(in the rows, 128 means zero)
Rotation paths and how fast each direction turns (degrees each step)
Each turn is a multiple of 5 degrees from 10 to 175, or 0.
Each row of a path follows its step; steps can be skipped.

step 0: [127 133 142 123 132 133 131 136 137 126 135 126 137 133 131 138 132 140
 130 135 131 143 127 132 118 130 127 122 116 125 125 129 113 123 134 131
 119 145 128 136 122 139 121 124 125 126 101 120 127 123 138 118 136 139
 136 122 115 131 130 132 116 128 142 125 141 136 128]
step 1: [125 125 142 114 134 135 133 128 119 119 130 122 119 109 129 136 141 125
 132 124 124 139 120 129 137 128 133 136 127 137 136 150 115 117 133 126
 126 142 125 130 125 116 119 130 128 128 122 127 121 132 144 132 123 145
 143 123 128 128 121 135 122 134 136 124 119 139 131]
step 3: [116 113 141 114 134 139 112 138 121 137 126 131 127 135 124 131 133 136
 127 124 129 140 128 126 139 146 128 125 122 139 137 145 124 127 138 148
 133 128 127 116 134 130 136 128 135 117 130 124 115 133 128 130 130 139
 132 133 113 133 126 132 128 135 124 122 134 129 121]
step 5: [113 121 138 115 126 132 123 127 121 131 133 128 123 114 127 135 142 135
 126 118 129 133 136 126 125 124 145 135 127 120 120 129 122 138 125 132
 132 125 134 147 136 131 128 121 133 111 134 127 117 153 123 141 128 135
 135 131 125 120 135 122 133 139 120 119 123 129 124]
step 6: [126 120 144 123 139 130 119 133 121 123 123 121 135 136 129 140 133 144
 142 138 128 122 139 128 130 129 134 114 138 123 112 126 111 135 132 129
 118 127 131 137 115 120 145 128 129 115 131 121 127 130 121 132 128 122
 132 136 121 122 135 112 118 131 120 122 121 123 132]
step 7: [120 125 148 129 125 120 126 136 131 138 130 128 114 125 129 127 124 137
 135 124 133 125 137 117 143 123 129 128 121 140 115 136 131 136 129 129
 112 126 137 136 116 136 128 139 135 121 115 121 128 135 124 138 119 129
 139 126 113 129 144 134 122 130 129 113 117 124 123]
step 8: [126 132 138 130 142 136 119 113 144 121 128 115 132 117 131 135 138 130
 138 127 138 129 131 118 129 120 139 119 121 134 112 139 122 117 119 118
 118 121 130 128 133 119 136 128 129 122 127 121 136 141 117 128 119 126
 118 122 120 129 136 133 121 118 135 112 121 137 127]
step 10: [125 128 142 136 124 130 118 128 131 110 133 119 124 112 124 141 136 126
 128 135 119 132 125 125 135 144 129 120 120 130 121 143 129 118 141 128
 116 127 125 122 120 121 133 129 146 115 126 133 145 117 133 119 119 132
 124 120 128 129 136 119 119 135 121 127 124 131 118]
step 12: [107 115 130 127 139 129 122 131 136 125 128 128 122 123 139 131 141 129
 129 131 122 135 126 142 124 137 142 122 111 122 127 137 122 122 125 130
 112 131 130 119 130 116 132 114 133 121 134 111 136 122 126 125 141 139
 123 121 122 133 125 127 149 130 129 129 128 121 124]
step 16: [122 125 143 125 135 132 122 131 127 125 143 125 136 128 123 139 125 138
 143 129 123 134 134 120 123 128 122 133 113 117 140 144 124 118 124 138
 126 133 142 145 108 127 123 123 122 129 122 121 131 129 133 132 144 137
 135 125 117 135 133 141 127 129 132 125 125 125 117]
Speeds:
[125 127 128 128 128 129 127 130 129 126 129 130 125 127 129 130 128 129
 132 128 126 128 131 130 129 126 127 126 128 131 127 129 125 130 126 128
 126 128 132 132 129 126 129 127 128 131 126 129 127 124 128 127 129 128
 133 129 134 126 127 128 130 128 128 132 126 129 127]	70
[128 131 129 130 129 126 125 126 129 129 129 127 126 130 129 128 126 131
 130 125 127 125 129 128 124 125 124 128 129 129 130 129 128 129 128 130
 127 130 128 132 128 127 127 128 125 121 128 129 131 129 127 130 127 126
 129 128 129 129 127 127 128 128 133 125 127 127 127]	40
[128 128 130 129 127 127 130 128 129 129 126 127 131 126 124 130 128 124
 132 128 127 126 130 125 129 129 128 124 127 130 126 128 126 132 126 127
 131 129 126 129 130 131 127 129 128 124 130 130 124 129 127 130 129 126
 128 129 124 129 126 130 127 127 125 129 125 126 128]	25
[127 127 126 127 126 127 129 126 132 131 133 128 130 130 130 125 127 128
 127 128 131 126 128 129 130 128 127 129 126 127 126 131 124 125 126 126
 126 130 129 127 129 128 129 130 127 123 125 126 123 127 129 128 128 128
 125 126 130 127 128 134 129 128 126 127 131 129 128]	95
[130 128 126 131 125 127 129 129 126 126 128 127 125 124 126 128 130 127
 125 129 130 129 126 126 125 127 128 126 128 128 127 130 128 129 130 129
 131 125 130 134 125 127 128 131 130 127 126 125 128 126 129 129 125 127
 127 125 128 128 128 131 133 125 127 128 129 125 126]	130
[130 130 129 126 128 131 131 127 129 128 130 128 130 127 127 129 128 126
 129 128 132 126 124 125 130 125 127 127 129 130 129 128 125 126 128 126
 129 128 128 130 125 129 127 130 129 129 126 127 135 129 127 124 129 131
 130 132 128 132 128 131 126 129 128 127 127 130 128]	45
[127 127 126 130 128 126 124 128 125 128 129 128 126 124 132 131 127 126
 129 130 130 125 129 126 128 126 130 127 123 126 126 125 129 126 128 129
 125 126 129 125 129 130 129 129 131 126 130 132 133 124 127 131 128 128
 127 130 127 128 129 130 129 127 128 129 128 128 132]	20
